One turn sends every row of this set to another row. A few are shown first. Where does it send the rows asked after them?
K_116: [ 1.53 -2.78 -0.72  0.05  1.97 -0.53 -0.01  1.91 -0.09 -1.11  1.89  1.52
  1.57 -0.16 -0.63 -0.04 -0.25  4.66  1.30]
K_575: [-4.00  1.13  0.18  0.75 -1.23  0.97 -0.07 -2.15 -1.54 -1.14 -2.71 -0.50
 -2.06  0.54 -1.58  2.21  0.64 -1.38  1.16]
K_30: [ 0.91 -2.66 -0.98 -0.64  1.28 -1.82 -0.32  0.10  2.92 -1.10  2.62  2.41
 -1.43  0.72 -1.05 -1.67  0.79  3.29  2.56]
K_296: [ 2.44 -2.76 -0.35 -0.69  0.19 -0.17 -1.54  0.07  1.93  1.97  3.71  2.13
 -0.19 -0.57 -1.17 -1.25  1.24 -2.69  1.51]
K_809: [ 2.86 -1.39  0.39 -0.39  0.61  1.88 -1.87  1.47 -0.91  1.78  1.99  3.17
  2.06  1.45 -1.67  0.27 -0.12 -3.19 -0.72]
K_614: [ 1.73 -2.47 -1.16 -0.33  2.42 -0.26  0.38  1.70 -0.15 -1.34  1.00  2.33
  1.29  1.00 -0.68 -0.50 -0.09  4.51  0.58]
K_570: [ 1.87 -1.76  0.46  0.20  1.12  1.44 -1.29  2.91 -1.98  0.11  1.65  1.89
  3.61  0.26 -1.44  1.24 -1.52  1.71 -0.16]
K_895: [-3.91  1.16  0.38  0.76 -1.41  0.44  0.31 -2.19 -0.33 -0.89 -2.67 -0.44
 -1.73  0.80 -1.16  2.22  1.12 -1.99  1.77]
K_235: [-3.43  3.04  0.64 -0.84 -1.30  0.52  1.14 -1.52  1.56 -0.36 -2.47 -0.41
 -0.60  1.02 -0.90  1.14  0.08 -1.87  1.87]
K_40: [-4.69  0.90 -0.22 -0.65 -1.16  0.49  0.26 -1.55  0.15 -1.48 -3.35 -0.40
 -1.89  0.28 -1.49  1.21  0.32 -0.41  1.88]
K_391: [-4.40  0.82 -0.40 -0.11 -1.21  0.95 -0.12 -1.77 -1.18 -1.46 -3.19 -0.50
 -2.03  0.16 -1.93  1.58  0.21 -0.34  1.25]
K_866: [ 1.51 -0.73  1.02  0.65  0.54  1.90 -2.22  2.36 -2.63 -0.10  1.41  2.79
  2.64  1.97 -2.42  1.54 -2.07  1.00 -0.38]
K_77: [ 2.83 -2.43 -0.53 -0.90  0.77 -0.01 -1.10 -0.18  2.05  1.57  2.94  2.99
 -0.57  0.75 -0.98 -1.55  1.76 -2.90  0.89]
K_382: [ 1.74 -1.93  0.06 -0.54 -0.01 -0.84 -1.50 -0.65  3.21  1.17  3.57  2.92
 -1.38  0.95 -1.33 -1.59  1.36 -2.35  2.22]
K_953: [-2.71  3.10  0.84  1.32 -0.96  0.51  1.44 -2.20 -0.36 -0.72 -1.83 -0.68
 -0.64  1.42 -0.76  2.36  0.69 -1.31  1.44]
K_763: [ 2.17 -1.49  0.15  0.02  1.71  1.68 -0.98  2.59 -2.29 -0.19  0.77  2.71
  3.14  1.54 -1.51  0.87 -1.25  1.49 -0.87]
K_880: [ 2.34 -1.71  0.64 -0.33  0.12  1.66 -2.29  1.83 -0.82  1.93  2.73  2.14
  2.47  0.07 -1.72  0.50 -0.64 -2.79 -0.09]
K_908: [ 1.87 -3.43 -1.15 -0.55  1.29 -1.55 -0.13  0.18  2.37  0.01  3.37  1.68
 -0.76 -0.72 -0.46 -1.58  1.51  1.97  2.32]
K_689: [-2.55  2.43 -0.32  1.43 -0.82  0.83  0.88 -2.85 -2.18 -1.05 -1.59 -0.91
 -2.35  0.64 -1.51  1.96  0.51  0.14  0.82]
K_793: [ 2.12 -0.82  1.23  0.21 -0.48  1.42 -2.62  0.77 -0.10  1.77  2.95  3.09
  1.03  1.72 -2.26  0.64 -0.38 -3.77  0.34]
K_195: [-3.19  1.94 -1.17 -0.70 -1.05  1.07  0.17 -2.62 -1.38 -1.09 -2.10 -0.71
 -3.17 -0.20 -2.14  0.34 -0.03  0.54  0.95]
K_152: [-3.69  2.43 -0.62 -2.13 -1.28  0.81  0.36 -1.76  0.89 -0.59 -2.50 -0.48
 -2.18  0.02 -1.72 -0.11 -0.34 -0.64  1.48]
K_290: [ 0.73 -1.81 -0.31  0.08  1.63 -0.04 -0.73  1.84 -0.70 -1.83  1.23  2.28
  1.06  1.36 -1.63  0.19 -1.22  5.35  1.00]
K_758: [ 2.09 -3.16 -1.52 -0.91  1.95 -1.44  0.29 -0.02  2.61 -0.18  2.45  2.49
 -0.97  0.46 -0.46 -2.09  1.81  1.83  1.67]
K_528: [-4.36  1.03  0.21 -0.04 -1.21  0.09  0.54 -1.86  0.80 -1.12 -2.95 -0.33
 -1.82  0.68 -0.85  1.67  0.92 -1.43  2.22]

K_296 turns into K_908
K_793 turns into K_382
Now these:
K_758 turns into K_614
K_195 turns into K_689
K_895 turns into K_528

